In the data rows, 128 means zero.
Here are some points, one per row:
array([105, 139, 155, 144, 129, 107, 149, 119,  67, 100, 175, 219, 146, 141, 130, 122, 149,  85, 197, 179, 131, 129,
       131, 158, 104, 138, 172, 160, 183, 172,  75,  91, 179, 162,  96, 117, 101, 110,  73, 147, 201, 114])
array([100,  60,  91, 136, 180, 123, 127,  94, 137, 153,  92, 127, 118, 113, 153, 122, 106,  62, 131, 111, 148, 109,
       163, 145,  95, 140, 157, 122,  60, 109, 132, 153, 149, 112, 128, 128, 154, 103, 141, 177, 163, 134])
array([200, 102,  80, 209, 100,  76,  55,  76, 115, 115, 117, 124, 119, 144, 147,  69,  98, 134, 108, 142,  91, 111,
        99,  73, 171,  84, 138, 211, 137, 127, 156, 125, 205,  65, 109, 121, 121, 147, 137, 140,  69,  99])
array([110,  87, 123, 113,  93, 152, 146, 137, 102, 145, 110, 143, 165, 111,  87,  88, 128,  95, 120, 190, 114, 136,
       137, 124, 175,  95, 110, 182, 114, 125, 170, 121, 151, 138, 191, 129, 138, 123, 100, 125, 103, 121])
array([184, 125, 109,  98, 126, 135, 161, 125, 172, 142, 188,  62, 133,  90, 119, 114, 161, 123, 133, 127, 122, 117,
       127, 176, 136, 143, 146, 136, 123, 153, 145, 127, 100, 116, 143, 101, 112, 124, 125, 160, 125, 129])
array([132, 130,  88, 137, 153, 142, 163,  73, 165,  85, 154, 118, 166, 122, 186, 132,  92,  84, 155, 110, 149, 134,
       120, 123, 126, 125,  62, 153, 139, 141, 156, 106, 123, 172, 147,  98, 115, 180, 122,  67, 141, 149])
array([175, 113, 157,  89,  47, 122, 151, 170, 159, 101,  96, 144,  83, 142, 102, 147, 103,  97, 151,  94, 135, 124,
       114, 155, 134,  96, 118, 120, 131, 145, 115, 165, 241, 163, 109, 120, 139, 155, 118, 191, 119, 169])
array([191, 126, 155, 114, 109, 117,  30, 137, 109,  53,  76, 150, 159,  85,  82,  75, 105, 134, 126, 149, 230, 178,
       146, 117, 168, 134, 132, 126,  75, 125, 137, 156,  47, 155,  94, 138,  96, 139, 124, 127, 177, 116])
array([ 91, 156, 123,  82, 133,  90, 115, 130, 105, 114,  90,  92, 127, 117, 138, 128, 173, 146, 182, 135, 110, 168,
       154, 108, 113, 140, 151, 137, 151, 152, 151, 162, 145, 128,  95, 120, 142, 156, 178, 130, 114, 152])
array([101, 143, 125,  79, 135,  96, 132, 179, 134,  96, 102, 148, 157, 140, 150, 124, 160, 146, 139,  92,  89, 158,
       124, 103, 141, 131, 149, 110, 128, 143, 139, 166, 133,  50, 132,  97, 106, 132, 171, 110, 139, 117])
array([143, 101, 126, 199,  84, 152, 142, 148, 145, 102, 126, 152, 140, 108,  72, 168, 177,  94, 127, 104,  35, 136,
       140, 100, 100, 149, 140, 137, 177, 100, 138, 163, 108, 125,  97, 150,  92, 159, 117, 177, 125, 181])
array([144,  71, 134, 163, 127,  90, 140, 203,  90, 123, 131, 116, 141, 189, 179, 135, 153, 107, 117, 132, 161,  53,
       133, 163, 178, 182, 102, 138, 146, 161, 140, 115, 109, 113, 147, 112, 112, 116, 172, 140, 156, 131])
array([ 80,  55, 146, 186, 105, 158, 149, 116, 220, 164, 123, 112, 148, 147,  62, 139, 183, 177, 234, 126, 196,  95,
       131,  88, 153, 158, 136,  74, 144, 113, 122, 136, 165, 166,  95, 140, 135, 165, 149,  97, 112,   0])
array([148, 117, 185, 112, 159, 131, 150,  91, 132, 105, 129,  71, 141, 175, 103, 167, 131, 137, 107, 114, 138, 166,
       149,  96, 129, 134, 126, 126,  95, 142, 151,  96, 155, 150, 137, 115, 106, 122, 109,  82, 127, 159])
array([ 98, 113,  88, 136, 135, 177,  92, 167, 118, 107, 115, 110, 178, 106, 189, 135, 128, 168, 134, 117, 165,  88,
       124, 138, 126, 120, 142, 119, 167,  99, 101, 130, 127, 120, 117, 156, 133, 155,  55, 157, 110, 163])
array([180, 140,  86, 119, 180,  77, 146, 134, 129,  83, 144, 124, 134, 154,  50, 132, 132, 123, 145, 160, 149,  94,
       168, 162, 141, 130,  93,  65, 182,  81, 157, 147, 151, 122, 179, 141, 208,  72, 115, 135, 125, 152])
array([123, 148, 149,  95, 163, 136, 122, 132, 128, 135, 114, 167,  88, 105, 114, 144, 102, 104, 139, 127, 141,  44,
       157,  69, 132,  76, 137, 120, 176,  94, 130,  96, 104, 120, 123,  91,  81, 115, 138, 118,  86, 148])
array([101, 155,  91, 142, 116, 110, 105, 150, 128, 156, 168, 146, 138,  97,  96, 138, 115, 135, 101, 139, 126, 131,
       128, 130, 120, 144, 104, 135, 135, 127, 130, 192, 111, 140, 133,  83, 130, 145, 112, 134, 127, 121])
array([109, 178, 176, 144, 112, 150, 116, 124, 131, 155,  64, 140,  98, 148, 131,  97, 150, 114,  58, 155, 150, 111,
       148, 179, 136, 125, 142, 120, 127, 120, 153, 102, 135,  67, 129, 126, 169, 181, 101, 119, 156, 110])
array([129, 136, 146, 103, 154, 132, 142,  85, 181, 105, 117, 141, 142, 173, 134, 171, 138, 166,  72, 119, 116, 124,
       118,  99, 139, 173, 128, 166, 102,  89, 132, 128, 160, 137, 147, 101, 104, 159,  79, 111, 177, 154])
array([114, 128, 157, 114, 115, 130, 135, 106, 115, 135, 113, 119, 118, 115, 130, 123, 140, 172,  91, 138, 132, 105,
       152, 151, 122, 143, 132, 143, 163, 155, 151, 126, 136, 151, 137, 163, 107, 102, 143, 145, 105, 141])
array([133, 150,  84, 103,  98, 143, 188, 110, 181, 100, 125, 147,  88,  99, 137, 161, 121,  82, 121, 105, 167, 160,
        90, 126, 156, 188, 133, 126, 104, 110, 114,  66, 123,  90, 130, 117,  93, 110,  96, 110,  86, 105])
array([147,  91, 183, 133,  97, 170,  48, 152, 195, 190, 207,  98,  86,  88, 182, 103, 123,  89, 114, 176, 135, 214,
       148,  76, 112, 142,  65,  80, 187,  89,  93,  63, 161,  64, 130, 159, 182, 102, 171,  94, 211, 186])
array([160, 154, 114, 127,  98, 148,  70, 101, 157,  74, 105, 187, 127,  88, 124, 109,  99, 218, 108, 101, 159, 159,
       156, 160, 162, 110, 134, 132, 118, 154, 176, 102,  87, 166, 135, 200,  66,  56, 196, 156, 191,  87])
array([162, 111, 120, 120, 125,  76, 152, 139, 101, 171, 134, 121, 109,  72, 147, 166, 162, 165, 135, 150, 136, 130,
       125, 154, 126,  96, 165, 125,  90,  92, 109, 100, 128, 142, 150, 107,  92, 172, 134, 113, 128, 150])
array([116, 112, 122, 158, 106, 123, 147, 110, 107, 112,  99, 133,  67, 153, 154, 120, 121, 123, 162, 122, 103, 136,
       140, 126, 128, 108, 125,  86, 107, 177, 166, 123,  52, 134, 123, 109, 179, 125, 110, 145, 113, 152])
array([104, 114, 133, 115, 118,  75,  83, 131, 125, 130, 117,  91, 130, 126, 124, 148, 133, 120, 127, 133, 123, 112,
       144, 141, 114, 125, 151, 137, 138, 140, 132, 112, 116, 116,  77, 156, 117,  87,  34,  65, 108, 126])
array([100, 125, 141, 136, 137, 128, 110, 145, 130, 124,  91, 112, 125, 117, 117, 161,  99, 156, 139, 150, 110, 122,
       120, 127, 127,  93,  78,  99, 115, 177, 102, 108, 120, 123, 157,  81, 144, 132,  98, 158, 115, 129])
array([122, 126, 109, 138, 174, 130, 140, 124, 152, 127, 125, 106,  83, 185, 123, 130, 146, 133, 113, 125, 161, 179,
        83,  94, 106, 154, 110, 157, 144, 141, 158, 125, 116, 159, 134,  98,  88, 132, 101, 157, 142, 119])
array([ 81, 171, 103,  78, 142, 149,  96, 157, 162, 121, 112, 111, 126, 140, 130,  78, 157, 110, 171, 147,  68, 131,
       152, 151, 157, 100, 180, 122, 120, 115, 150, 152, 145, 150, 122, 133, 122, 131, 158, 113, 130, 128])
array([115, 101, 139, 118,  99, 138,  65, 115, 137, 120, 161, 152, 124, 151, 131, 119, 105,  95,  97, 126, 108,  91,
       134, 162,  49, 156, 159, 101, 104, 153, 112, 132, 101, 167, 166, 114, 154, 157, 169,  96,  80, 128])
array([107, 159, 115, 119, 144, 146, 123,  80, 142,  87, 150,  53,  98, 143, 114, 159, 176,  83,  66, 143, 151, 116,
       102, 125, 130,  88,  63, 121, 127, 128, 112, 138, 132, 152, 121, 112,  64, 155, 138, 137, 168, 105])
array([106,  83,  94, 118, 132, 162, 134, 151,  93, 151, 103, 120,  94, 157, 115, 103, 110, 144, 116, 111, 110, 109,
       167, 125,  91, 107, 135, 134, 114, 113, 133,  92, 105, 136, 113,  94, 130, 153, 141, 154, 144, 125])
array([102, 132, 159, 125, 104, 159, 147,  93,  96, 124, 142,  94, 179, 112, 123,  95,  72, 132, 118,  84, 122,  97,
       105, 125, 141, 121, 167,  94, 160, 141, 141, 166, 125, 108, 117,  80, 116,  98, 127, 135, 152, 131])
array([ 95, 139, 130, 124,  93,  66, 125,  98, 106, 162,  88, 124, 157, 110, 124, 147, 115, 105, 160, 142, 159, 100,
        80, 131,  93, 133, 128, 115, 120, 105, 142, 133,  99, 100, 152, 155, 124, 147, 143, 157, 153, 145])
array([ 61,  86, 194, 138, 135,  82, 180, 152, 133,  73, 205, 156,  89,  62, 109,  98,  89, 185, 117,  94, 115, 122,
       116, 145, 127, 126, 121, 166, 101,  95, 121, 124, 132, 145,  64, 121, 178, 145, 132, 148, 153, 127])
array([ 90, 156, 165, 118, 161, 108,  96, 162, 170, 115, 117, 121, 134,  96, 116, 116, 152, 137, 160, 120, 110, 151,
       115, 108, 126, 135, 173, 147, 145, 180, 109, 121, 114, 105, 210,  98, 123, 115, 145, 155,  92, 130])
array([122, 190, 125, 123, 101, 125, 146,  96, 111, 117, 171,  69, 137, 188, 126, 117,  97, 135, 165, 109, 122, 140,
       145, 111, 135, 178, 121, 132,  78,  52, 133,  55, 123, 128, 138, 133, 100, 143, 103, 150, 110, 152])
array([151,  97, 146,  73,  87, 147, 126, 118, 135, 229, 184, 145, 106, 125, 219,  98,  99, 161, 139, 235, 100, 152,
       149,  25, 115, 174,  85,  61, 159, 115, 116, 173, 116, 123, 132, 140, 108,  92, 100, 140, 166, 139])
array([129,  99, 108, 115, 130, 165, 162, 102, 110, 118, 108, 115, 141, 174,  93, 148, 108, 152, 125, 152, 130, 138,
       106, 105, 156,  77, 164, 196, 126, 133,   0, 154,  83,  98, 140, 159, 166, 107, 168, 108, 148, 125])
array([111, 153,  88, 135, 131, 138, 148, 122, 109, 140, 198, 155, 133, 135, 108, 149, 141, 133,  86, 144, 194, 123,
       140,  77, 164, 105, 195, 120, 125, 184, 160, 127, 122, 114, 103, 151, 161, 173, 134, 115,  97, 156])
array([ 66, 138, 111, 132, 111, 133, 167, 123, 115, 148, 118, 147, 119, 112, 156, 166, 116, 181,  80,  93, 121, 154,
       178, 157, 130, 105,  99, 146, 172, 152, 178, 110, 163, 144, 172, 221,  86,  91, 193, 141, 118, 118])
array([132, 108, 174, 105, 185, 106, 119,  62, 151, 197, 146, 238, 205, 187, 127,  93, 190, 123, 149,  71, 131, 186,
       112, 218, 166,  86,  63, 111, 130,  99,  94, 109,  94, 123,  54, 115, 115, 163, 136, 186,  47, 148])
These points spread out most along one direction. Take the direction at right angles to it along which they spread out most. Go by this last direction. How far along it is each point below, from 0 to 99? 50 is the average, and the first point above lies past it. One standard deviation of the points above along it is 16.
array([130, 130, 120, 136,  88,  87, 113, 167, 153, 182, 140, 130, 128, 157, 139, 140, 106,  91, 133,  81, 122, 118,
       107, 132, 135,  90, 173, 128, 121, 106, 139, 141,  91, 164, 136, 144, 113, 109,  87,  89, 146, 141]) --> 53
array([138, 184, 109, 212, 142, 117, 168, 157, 120, 163, 102, 123, 154, 126, 111, 100,  96, 131, 102, 139, 108, 140,
       172, 136, 150, 136, 102, 101, 102, 171,  85, 134, 141, 141, 112, 125, 105, 131, 138, 105, 128, 147]) --> 48
array([161, 155, 160,  74, 179, 102, 130, 125,  88, 127, 108, 105, 165,  95, 187, 169, 116,  78,  81, 110,  38, 159,
       114,  87, 176, 161, 159, 114, 173, 117, 131,  86, 120, 204, 132, 145, 219, 156, 129, 172, 131,   0]) --> 51
array([147, 149, 196, 151, 137, 114, 154, 198, 160,  75, 182, 150, 151, 161, 151, 139, 128, 116, 144, 159, 125, 114,
       139, 113,  58,  63, 109, 125,  66, 123, 149, 146, 126,  96, 109, 189, 126, 148, 109, 172, 103,  57]) --> 54
array([159, 126, 143, 122, 165, 183, 159, 108, 114, 125, 106,  98,  78, 176, 127, 179,  31, 150, 178, 185, 120, 158,
       103, 197, 176, 124, 151, 225, 179,  94,  52, 235,  62,  82, 122, 165, 147, 121, 182,  87, 113, 112]) --> 44
array([122, 165, 133, 163, 100, 139, 151,  89, 122,  88, 147, 121, 117, 120, 202, 131, 221,  96, 109,  99, 159, 133,
       146, 107, 137, 128, 113, 132,  89,  65,  87, 169, 123, 169, 162,  96, 144,  69, 116,  94, 102, 128]) --> 59
array([168, 172, 122, 194, 161, 115, 169, 133, 172, 171,  79, 115, 155, 119, 127,  77,  96, 142, 106, 123, 121, 114,
       118, 125, 102, 144, 148, 111, 126, 173,  88, 121, 146, 166, 111, 161, 117, 106, 144, 131, 121, 178]) --> 47
array([175, 114,  97, 141, 141, 115, 159, 135,  85, 108, 134, 143, 112, 134, 106,  98, 118, 154, 114, 125, 151, 151,
       125, 174,  89, 117, 146,  65, 193,  94, 142, 142, 148, 115, 191, 111, 138, 149, 104,  93, 128, 100]) --> 52
array([168, 141, 110,  99, 157, 159, 118, 119,  79, 137, 126, 151,  92,  94, 109, 105, 175, 138, 168,  85,  63,  74,
        82, 122, 124, 158,  74, 136,  83, 172, 131, 129, 132, 106, 134, 190, 146, 144, 107,  70, 152, 133]) --> 51
array([155, 179, 119, 173,  99, 181,  98, 165, 122, 134, 109, 121, 163, 121, 125, 182, 150, 139, 132, 156, 144, 139,
        66, 154,  87, 101, 128, 175, 116,  92, 202,  72, 144, 132,  73,  48, 205,  62, 170, 100, 147, 155]) --> 48
array([ 90,  66, 111, 147, 163, 147, 112, 145, 103, 103, 123, 132, 133, 123, 118, 135, 113, 118,  99, 167, 107, 132,
        46, 137, 119, 143, 147,  61,  88, 138, 129, 122, 138, 129, 114, 144, 110,  98, 139, 114,  70, 145]) --> 53
array([129, 115,  89,  81,  90,  96, 151, 153, 119, 134, 112, 116, 141, 128, 116, 111, 131, 133,  97, 135, 135, 116,
       150, 130,  80, 154, 103, 143, 141, 133,  99, 112, 108, 128,  96, 110, 150, 111, 139, 126, 100, 111]) --> 52
array([150, 173, 119,  96, 178, 178,  98, 163,  48, 187, 137, 143,  86,  99, 100,  92, 162, 132, 166,  25, 120,  83,
        72,  94, 123, 166,  69, 158,  97, 159, 124, 150, 161, 115, 151, 189, 149, 131, 105,  85, 139, 123]) --> 51
array([135, 107, 119, 142, 131, 143,  77, 102, 107, 155, 141, 129, 124, 103, 125, 185,  97, 113, 132, 114, 119, 132,
       185, 162,  96, 146, 144, 116,  85, 143, 108, 150, 163,  92, 125,  82, 120, 117, 119, 135, 109,  97]) --> 54
